Read these off the table that follows.
1) Read off the entry just right of -2.
2) Read off the bottom entry of the column that holds the largest entry.
3) Read off the fifth-last entry, reading row by row.
4) Read off the 3rd entry, reading row by row.
5) Read off the entry directly below the smallest entry.
6) Read off the third smallest entry.
7) Read off the bottom-right entry.
8) Read off the smallest entry in the first row.
[[ 10  -6  -6 -10   8 -13   4   2   6 -10]
 [-26  14  10  -4 -12  -6  -8 -32  -7  19]
 [-42 -16  31  19   9  25  -8 -53  -4  -6]
 [ -2 -24  11  16  19  21   3  -5   5 -23]]
1) -24
2) 11
3) 21
4) -6
5) -5
6) -32
7) -23
8) -13

B = [[-31, 38, 40, -12, 14, -42, -49], [26, -3, 13, -19, 6, -2, -8], [7, -3, 42, 24, -33, 26, -15], [-6, -12, 46, 18, -5, 39, 23]]
The 4th entry in reading order: -12
Read off the minimum.
Answer: -49
Read off the second smallest entry.
Answer: -42
Read off the 2nd largest entry.
Answer: 42
The entry just right of -5 -> 39
Read off the entry just left of the largest entry.
Answer: -12

A =
[[75 12 82 85 13]
 [44 25 13 67 88]
 [53  9 68 14 70]]
Counting starts at 0.
Give the entry just right of 25.
A: 13
The entry in row 1 and column 1 is 25
The median entry is 53
Give the entry directly below the centre entry.
A: 68
The entry in row 0 and column 0 -> 75
Give the entry directly above the centre entry.
A: 82

m = array([ -6.6,   1.6,  10.9,   6.4,  15.3,   2.5, -16.7])
Which number is the entry just right of -6.6?
A: 1.6
The entry just right of 15.3: 2.5

[  1   0  24 -18 -51  30  10  42  45  46  23 -36   0]
Find the entry just right of the smallest entry.
30
The largest entry: 46
The third entry from the left -> 24
The 4th entry -> -18
Find the entry just left of the largest entry.
45

M =
[[ 33  -2  37  20]
 [-52   7 -31  38]]
Counting starts at 0.
The entry directly below -2: 7
Report the entry in row 0 and column 0.
A: 33
Report the bottom-left entry.
A: -52
Report the entry directly below 20.
A: 38

arr =
[[  3  -6 -12  -8  -6 -18  -6  17   1]
 [ -7   1  16   2   8  23   9 -22   9]
 [  8   8  -7  10  -5 -10  -6   9 -18]
 [  1  17  47  24  17  27  20 -61  23]
 [-17  -7  -1 -10   6  33   4  -2  -3]
 [  6 -16 -22 -23 -12 -42 -10  33  16]]
Indices start at 0.
Give the entry directly above the largest entry.
A: -7
The entry in the top-right corner -> 1
Give the smallest entry.
A: -61
Give the entry in row 1 and column 0.
A: -7
The entry in row 0 and column 0 is 3
Give the bottom-left entry.
A: 6
The entry at row 0, column 1 is -6
The entry directly above 24 -> 10
Give the entry in row 2 and column 0.
A: 8
The top entry of the column that holds the smallest entry -> 17
Give the entry in row 1 and column 2.
A: 16
The entry directly below the smallest entry -> -2
Give the bottom entry of the column that holds the largest entry.
A: -22
The bottom-right entry -> 16
Give the entry just right of the largest entry.
A: 24
The entry directly above 4 is 20
The entry just left of the largest entry is 17
The entry directly above 2 is -8

Read these off the array that follows.
1) What is the entry directly below 17?
2) What is the top-right entry?
3) What is the entry just right of the largest entry?
4) What is the entry in the bottom-left corner?
5) What is the bottom entry of the column that holds the largest entry?
6) What is the smallest entry in the last row?
7) What is the entry directly above the largest entry?
8) What is the fourth entry, reading row by row?
[[ 11   3   7  17  16 -19  -2  12   5  15   3]
 [-13 -17 -16   3  -4  -7 -18 -12 -17   7 -17]
 [-35 -24 -30 -31 -37  27 -16 -37 -27 -25 -24]
 [  0   0   0   0   0  -1   0   0   0   0   0]
 [ 31  46  40 -16   4  29  49  25  43 -27  46]]
1) 3
2) 3
3) 25
4) 31
5) 49
6) -27
7) 0
8) 17

data =
-4	-15	7	3	17	37	-21	-8	-1	-12
0	-15	17	-18	27	11	-29	6	-32	7
-7	23	-6	-3	-12	-28	3	-4	-23	1
-1	-2	7	-10	30	4	-24	4	-43	13
-1	-21	13	-5	28	35	-27	-1	-12	-2
3	-12	12	-13	-23	-8	10	6	32	-4
-1	-10	9	-7	36	20	-28	2	-37	9
0	-16	11	-8	36	26	-28	2	-29	7
Give the largest entry in the first column.
A: 3
Give the top-right entry.
A: -12
Give the entry directly above the smallest entry.
A: -23
The smallest entry is -43
The smallest entry in the last row is -29
The smallest entry in the first row: -21
The entry just left of -37 is 2
Give the bottom-left entry.
A: 0
Give the 3rd-last entry, reading row by row.
A: 2
The largest entry in the last row -> 36
Give the largest entry.
A: 37
Give the bottom entry of the column that holds the largest entry.
A: 26
The bottom-right entry is 7
Give the 3rd entry in reading order.
A: 7
The second entry in reading order -> -15
The smallest entry in the first column -> -7
The 1st entry on the main diagonal is -4
Give the largest entry in the last column.
A: 13
Give the entry just left of 30.
A: -10
Give the entry just left of the largest entry.
A: 17
The 2nd entry on the main diagonal is -15
Give the second entry on the diagonal from the top-right corner.
A: -32
The entry directly above -13 -> -5
Give the third entry on the diagonal from the top-right corner.
A: -4
The top entry of the column that holds the smallest entry -> -1
Give the 4th-last entry, reading row by row.
A: -28
Give the entry just right of -6.
A: -3
Give the entry just right of 23.
A: -6
Give the entry directly above 12.
A: 13
